128 stands for zero in the data rows.
Some points, one per row:
[161 151 123 105 165 164 110 143 237 135 125 179 113 138 246 198 191 154
 125 138 154 159]
[114 156 121 121 125 123 126 109 129 129 151 119 132 117 151 136 167 111
 117 137 148 114]
[156 129 181 161 108 122 144 136 183  89 145  90 162 172  47 121 188 161
 136 111 132 132]
[ 70  65  97 106  87  96 111 112  37  73  56  75 114  95 103  53  78  85
 118 120 105  96]
[ 96  73 108 112 121  90 106 106  18  84  93  89 117  86  84  24  39  84
  94 116 114 107]
[190 207 165 174 101 154 166 162 252 111 231 163 185 206 143 192 241 228
 159 156 141 152]
[ 97  56 132 114 103 103 130 115  95  93  84  87 107 132 107 126  97 107
 119 115  92 119]
[100 113 100 120 154 120 128 116  60 129  47  88 130  71 119  96 102  49
 108 108  86 110]
[167  77 135 182 160 139 155 179 228 139 106 181 177 183  23 159 112 174
 123  99 138 134]
[139 107 132 121 100 102  92 123 119 105 105 145  85 126 137  87  96 140
 142 143 108 140]
[100  79 133  91 111 100 111 140 183 134 119 159 113 157 185 152 152 148
 145 127 162 139]
[147 245 114 143 161 176 128 113 215 178 194 194 153 150 202 238 239 151
 135 188 154 129]
[143 147 112 106 134 144 117 124 100 129 122 143 128 118 179 136 109  95
 121 116 128 153]
[180 199 163 150 136 164 145 131 211 131 218 156 171 174 161 156 217 193
 140 148 138 136]
[116 172 127 125 126 166 112  86 113 140 165 100 138 107 118 158 178 119
 115 157 118 130]
[ 97  54 127  90 127 109 131 134 122 126  55 103 121  95 167 118 122  76
 136 108  93 112]
[158 112 179 157 107 106 142 132 192  92 153 152 169 208  34 140 204 181
 139 132 120 136]
[104 168  91 107 130 131 127 100  22 138 112 113 111  74 112 128  64  87
 110  98 120 109]
[129 193 158 132 131 147 101 108 153 149 181 133 161 121 139 171 182 129
 136 131 151 136]
[129 193 138 112 147 155 105 123 145 153 148 145 154 106 184 188 173 156
 138 147 154 111]
[120 131 116 101 138 120  95 113 111 117 102 111 124  66 151 149 150  63
 100 109  93 111]
[100 106 108 117 119 107 122 114  95  98 114 118 115 108 185  78  60 140
 124 127 139 120]
[120 162 119 118 100 114 114 113 101 149 140 132 128  88 126 107 141 134
 133 148 125 132]
[ 72 117 102  93 143 121 128  94  74 121  91 112 110  52 123 135 108  37
  95 107  87  97]
[144 102 128 107 125 111 159 145 204 111 109 179 131 147 245 124 133 168
 116 137 137 147]
[112  93 139 118  87 105  98  98  94 125  99 110  97 146 102 101  93 125
 112 118 125 122]
[157 166 118 126 122 143 132 127  93 114 208 120 151 147 125  57 100 179
 121 139 153 152]
[141 179 131 123 140 130 107 126  87 142 156 129 117 118 153  93 105 124
 131 144 147 127]
[142 221 113 105 144 174 116 125 211 157 156 174 155 128 223 216 187 157
 129 156 177 143]
[101  91  83 124 105 125 132 105  43 124  69  85 124  44 133  96  77  43
  96  94 103 123]
[155 103 114 104 132 133 162 140 173 114 108 162 117 109 234 158 122 138
 128 136 143 136]
[173 197 119 140 134 122 112 134 128 153 178 153 163 152 178 126 119 148
 132 148 177 132]
[ 98 146 114 140  99 127 126 105  78 100 172  56 138 114  51  93 146 144
 137  97 119 113]
[140 115 117 118 140 114 130 137  83 126 128 158 127 132 137  71  69 137
 128 106 144 127]
[ 76  35  92 112 108 113  99 129   9  70  20  57  86  63  89  34  45  25
  98  84  62 110]
[121 166 120 132 126 131 125  93  89 143 138 124 127  75 123 157 122 100
 124 130 103 128]
[ 94  70 106 111 101  83 111  90  16 130  84  64  86  87  85  55  41  87
 111 118 115 110]
[102 156 109 101 140 133 110 110  86 147 126  97 115  97 135 154 159  99
 117 131 105 111]
[169 125 144 134 110 104 157 130 146 125 159 132 158 203  90 101 106 214
 149 141 151 147]
[200 176 134 219 243 245 178 199 255 231 122 255 205 211  44 255 218 155
 168 125 191 171]
[ 89  70 123 104 143 117 118 113  35 109  22  62  97  62 119  78  43  63
 105 116  91 110]
[156 136 187 146 117 104 163 150 159  99 147  97 151 185  44 114 141 162
 171 127 138 131]
[ 89  90 111 126  84 101 123 105  51 108  74 116 115 130 108  50  16 125
 133 130 123 148]
[162 125 107 125 142 107 131 119  97 124 119 162 111 120 150  89  33 136
 125 141 131 123]
[ 94  79 133 114 105 102 129 150  90 111  77  94  94 119 132 112 117 129
 125 138 129 123]
[116 128 122 129 162 161 124 155 200 134 100 166 120 123 242 159 141 116
  94 126 117 138]
[120 165 110 109 129 140 127 106 101 134 137 126 116  87 170 151 115  94
 125 143 130 123]
[137 101 137 125 139 125 150 156 190 137 115 149 119 146 179 159 130 133
 135 150 144 151]
[132 187  98 112 156 191 120 121 146 192 122 133 134  64 198 202 176  64
 107 153 121 116]
[193 197 162 130 135 134 149 119 196 167 245 173 145 141 181 143 183 204
 137 161 131 163]
[102  97  89  92 138 129 117 122  71 125 101  92  99  64 134 147 119  32
 102 126  87  96]
[106  98 125 104 110 116  75 136  92 131  98  89 115 122 133  79  50 134
 127 120 147 119]
[124 149 108  96 140 148 121 113 102 147 103 111  92 112 161 152 152  61
 104 118 140 109]
[170 129 179 159 125 137 164 140 168 125 132 138 166 187  59 132 110 161
 151 103 172 156]
[ 99 162 114 122 113 109 112  95  48 152 116 103 146 110  68  94 119 114
 121 122 120 118]
[101  92  93  97 123 116 103 100  42  99  65  62 104  70  97  67  76  51
  88 111  89  90]
[121 160 116  98 125 128 139 102  70 147 132 124 104  73 136 145 122  81
 116 141  96 123]
[166 191 165 180 127 135 139 139 204 115 214 130 176 194 134 159 179 198
 132 167 150 151]
[178 178 146 165 200 200 151 192 255 201 173 254 167 186 133 251 203 184
 149 148 165 158]
Here are 10 more points, each followed by its number:
[169 151 154 143  97 129 118 131 107 125 181  91 150 120  69 108 115 150
 127 127 123 131] 0
[185  67 166 195 153 131 166 201 229 149 105 187 139 194  14 142 112 173
 153 120 125 144] 1
[120 175 104 111 136 149 128  87  39 150 124  77  97  90  92 141  88  71
  86 106 123 109] 2
[112 124  84 101 142 126 115 116  90 136  90 125 129  80 137 139  98  78
 117  98 131 102] 3
[128 100 166 164 128 143 129 152 174  96 112 151 158 172  34 147 126 162
 139 108 116 122] 4
[ 98 178 110 130 101 160 133  89  94 112 160  83 135  79  97 165 191 118
 120 119 116  96] 5
[128 120 142 131 138 133 125 168 189 138 139 168 121 149 210 142 119 140
 127 146 149 133] 6
[104 192 117 149 128 149 116 110  99 160 196 134 142  97 138 155 159 122
 123 145 136 122] 7
[127 195 122 105 148 162 104 110 125 172 157 142 126 108 174 172 140 118
 128 152 141 121] 8
[134 179 127 109 121 139 115 100 117 120 177 122 167 115 130 140 181 120
 120 119 134 114] 9
Which of these numbered points is nearest to each point below, looking only along the 5 directions in which the first points spread most? Its number follows each.
[138 128 167 137 100 119 137 122  70  76 172  83 124 134  28  75 114 129
 146 114 100 108] > 0
[ 94 148 117 103 107 122 120  91  81  95 168  58 130  79  64 113 176  75
 142 125  91 120] > 5
[ 99 183 108 129 133 154 136  95 106 139 171  80 126  99 103 162 178  92
 147 136 115 125] > 5
[156 110 170 159 123 123 139 155 182 128 140 135 160 184  17 137 147 174
 140 112 133 143] > 4
[106 168  89 123 117 137 128 106  90 134 147 110 112  90 114 148 158  69
 115 143  98 115] > 5
[153 181  97 121 154 164 118 108 134 165 182 162 135 142 187 162 113 145
 147 118 154 143] > 8
[ 94 167 106 136 137 137 124  95  36 126 156 106 112  79  83  95 110  83
 132 125 136 112] > 2
[ 92 123 111 100 123 141  95  82   0 142 136  85 138  70  72  84  78  91
 119 119 122  93] > 2
[190 123 157 220 195 211 182 202 255 185 123 212 169 212  51 205 155 197
 166 102 172 155] > 1
[130 103 132 119 136 133 143 149 185 137 133 144 130 170 192 141  86 193
 113 167 167 149] > 6
[130 196 134 144 141 164 120  99 101 140 216 125 135 105 137 162 130 163
 132 148 149 131] > 7
[175  84 173 216 177 147 162 209 255 145 117 182 179 200  23 179 173 193
 167 139 140 160] > 1
[144 159 141 135 107 122 141 110 146 130 193 103 164 113 110 156 203 142
 146 113 114 126] > 9
[ 99 155  91 114 115 122 130  94  38 116  90  93 106  82  83 107 113  44
 136 112 112  97] > 2
[154 143 105 113 136 149 128 118 144 141 108 140 128  98 192 161 163  91
 127 117 121 120] > 8
[158 184 144 143 112 128 138 126 166 119 212 152 164 145 136 155 182 174
 152 154 132 145] > 9
[161 208 157 142 126 141 128 117 176 125 234 120 147 137 122 145 225 164
 154 159 135 112] > 9
[121 129 136 150 103 101 117 123 163  89 177 103 139 148  99 161 202 128
 156 129 108 142] > 9
[173 102 140 189 176 156 163 216 255 167 129 191 163 185  35 195 141 176
 139 117 166 139] > 1
[189 211 174 190 118 159 170 154 250 117 250 164 184 191 126 201 236 206
 145 159 146 115] > 9
[112  83 126 129 125 149 138 152 115 118  58 109 110  81 194 101 122  60
 119 122 106 111] > 3
[102 104 113 112 112 104 123 140 113 129  56 119  94  86 191 126 100  67
 101 120  85 107] > 3
[206 144 153 220 195 199 164 235 255 216 144 242 204 215  80 255 211 212
 157 118 194 148] > 1
[136 101 164 165 108 116 138 151 177 117 149 136 157 186  74 146 183 175
 153 125 117 137] > 4
[182 139 138 216 194 206 145 201 255 182 116 239 178 203   7 219 167 187
 149 104 167 163] > 1
[117 141 109 122 138 143 120 131 141 119 142 130 136 100 133 162 190  87
 154 145 137 102] > 9
[151 187 159 145 103 149 110 107 147 143 226 109 138 144  97 117 201 158
 146 133 122 107] > 9
[116 158 105 116 126 136 131  91  72 123 165  83 126 108 105 130 136  95
 120 129 129  95] > 5
[110 187 113 100 147 152 113  93  78 142 139  89 114  82 139 161 140  78
 130 129 110 119] > 5
[141 109 131 118 146 145 120 166 247 138 137 176 113 152 212 152 147 160
 128 154 163 158] > 6
[133 114 155 161  95 117 136 153 187 100 156 154 137 173  70 179 202 143
 138 121 128 134] > 4
[146 147 150 126 133 134  88 144 201 130 124 193 125 136 247 139 124 181
 109 161 143 157] > 6
[111 119 150 112 116 123 127 175 200 131 133 176 138 174 189 140 133 178
 144 180 148 146] > 6
[186 112 166 208 176 170 171 217 255 157 132 195 206 207  39 225 212 206
 138 107 174 184] > 1
[149 125 152  98 128 124 111 139 203 126 130 165 148 174 196 184 137 185
 137 151 147 142] > 6
[172 247 124 129 148 178 125 107 222 183 181 197 160 135 211 236 214 143
 122 155 163 147] > 8
[121 209 134 135 133 163 124  98 123 147 206 159 139 122 122 141 186 134
 153 139 120 135] > 7
[146 126 124 132 122  93 104 145 207 154 165 170 120 156 199 148 144 157
 135 152 178 171] > 6
[122 128 124 131 128 126 115 128 154 119 126 154 126 158 203 106  97 167
 115 124 129 154] > 6
[193 138 157 199 197 180 167 203 255 178 140 222 176 205  41 207 156 190
 145 108 165 148] > 1
[119 160 146 152  93 111 149 118  78  87 167  84 127 139  16  55 115 143
 132 118 117 134] > 0
[115 103 159 106 100 115 125 134 191 124 110 172 106 120 167 128 147 162
 110 159 118 145] > 6
[141 125 168 154 105 135 119 150 198  85 146 134 155 152  56 153 207 144
 141 118 109 117] > 4
[154 196 141 133 165 150 129 115 110 184 173 128 114 101 169 154 102 112
 118 133 142 131] > 8
[194 153 140 214 225 232 148 199 255 197 122 255 195 201  55 254 170 180
 159 102 155 141] > 1
[ 91 120 114 114 119 123 118  74   6 140 136  91 122  81  57  68  66 104
 125  98 112  99] > 2
[115  80 130 111 151 130 133 141  91 106  51 106 101  81 178  90  74  85
  98 108  98 142] > 3
[189 125 153 193 225 178 171 187 255 194 127 255 170 183  61 230 190 182
 137 121 171 144] > 1
[103 171 144 114 125 166 134 122  95 128 171 106 128 105 107 123 137 100
 126 137 115 126] > 9
[195 125 178 235 159 148 164 227 255 173 144 176 180 225  67 228 229 187
 161 115 155 150] > 1
[168 172 141 133 167 136 146 143 188 144 116 182 132 137 247 160 123 182
 126 146 147 136] > 6
[118 195 115 118 157 159 120 106 114 183 148 120 132  99 169 182 138 105
 138 150 130 119] > 8
[212 161 160 193 190 218 187 231 255 181 156 234 194 181  88 255 217 202
 165 116 175 188] > 1
[111 176 121 104 134 142 128 100 136 166 159 154 164 129 169 156 138 127
 132 149 145 128] > 8
[129 135 164 144 118 121 136 124 169 108 174 133 128 168 126 151 182 167
 132 141 145 130] > 9
[146 130 142 122  99 107 130  98 101 119 151 106 128 149  71  96 131 140
 139 122 103 145] > 0
[153 190 144 159 120 132 127 117 204 146 235 178 194 157 157 181 211 199
 151 113 145 157] > 9
[109  61 119 109 150 131 148 104 110 114  48 113  97 100 192 126 105  87
 113 111 115 116] > 3
[112 130 138 138  90  99 133 119  76 100 141 100 153 159  44  79  81 155
 144 122 118 127] > 0
[ 95 162 129  98 136 148 104  89  62 129 157  98 124 107  78 101 100  99
 144 129 106 125] > 2
[139 114 106  85 133 153 112 139 112 141  73 119 100  94 202 158 121  79
 100 100  91 115] > 3
[137 119 146 138  95  94 125 130  78  93 142  91 117 120  37  67 144 140
 113 109 110 153] > 0
[ 90 109 114  97 100  96 111  79  25 135 111  84  91 113  63  58  45 108
 143 135 147 106] > 2
[102 141 131 110 111 133 115  94  50 121 142  52 123 105  85 108 127  85
 127 106 101 108] > 2
[ 96  74 131 105 142 100 129 137  87  84  53  86 115  94 167  69  93 100
 102 131 111 128] > 3
[137 176 129 145 121 143 139 102 128 102 177  90 169 148  99 125 191 152
 134 137 127 119] > 9
[122  86 126 136 132 124 123 157 188 133 113 142  80 149 180 152 148 112
 116 126 101 126] > 6
[123 117 129 153 105 113 102 123  75 126 170  70 131 101  48  81 125 136
 133 127 119 114] > 0
[ 93  89 112 104 135 134 115 114  89  98  63  97 109  76 159 133 106  53
 105 126  99 122] > 3
[106 100 133 110 138 125 115 117 104 135  87 101  82  83 177 145 127  51
 116 126 119 106] > 3
[128 190 122 134 149 140 106 108 153 135 179 155 140 140 189 139 173 156
 128 141 153 106] > 8
[116  76 114  94 129 117 135 133  55 110  71 109  99 105 159  89  45 104
 117  97 107 118] > 3
